A single turn carries every row of the set below to another of its rows. Some are shown first; where does it send the rows asked next?
j_985: [12,1,-9,-5,-4,-36,-6,6,-8,-6,-13,23,-4,22]
j_100: [7,3,3,1,-6,-11,-27,14,2,27,-8,0,13,-1]
j_13: [7,5,-1,-3,1,-10,-29,9,0,24,-18,-4,8,-2]
j_659: [-14,2,19,-12,12,7,0,4,2,8,4,-2,-11,-5]
j_448: [-2,-8,3,-11,5,6,-4,-11,-4,22,16,6,4,7]
j_921: [7,3,16,-2,-9,-11,10,11,5,-8,7,-3,-24,4]
j_532: [19,3,-10,-3,-2,-40,-4,0,-5,-7,-10,19,7,14]
j_875: [-13,4,22,-7,6,3,1,9,4,9,16,1,-3,-4]
j_706: [-13,10,16,-11,15,2,-3,4,6,6,12,-2,-4,-10]
j_267: [-1,-5,-2,-11,11,4,-7,-14,-3,19,17,6,7,1]
j_760: [21,-1,-4,-3,-6,-37,-2,2,-6,-5,-14,22,4,17]
j_203: [4,15,3,-7,7,-12,2,2,7,-14,-1,-10,-24,-4]
j_211: [19,2,-9,-6,-2,-37,-4,-2,-6,-7,-18,18,0,15]
j_454: [-4,-7,0,-14,10,7,-7,-16,-4,21,12,4,0,4]
j_393: [11,5,-13,-7,1,-36,-8,4,-7,-8,-13,22,-3,20]
j_541: [6,18,7,1,-1,-18,3,10,11,-13,19,-4,-10,-4]
j_776: [11,4,-11,-5,-2,-38,-7,7,-8,-7,-9,24,2,20]
j_257: [9,-4,4,-2,-8,-7,-26,13,-1,29,-18,-1,4,3]

j_532 moves to j_760
j_203 moves to j_541
Now these:
j_100 moves to j_257
j_393 moves to j_776
j_706 moves to j_875
j_454 moves to j_267

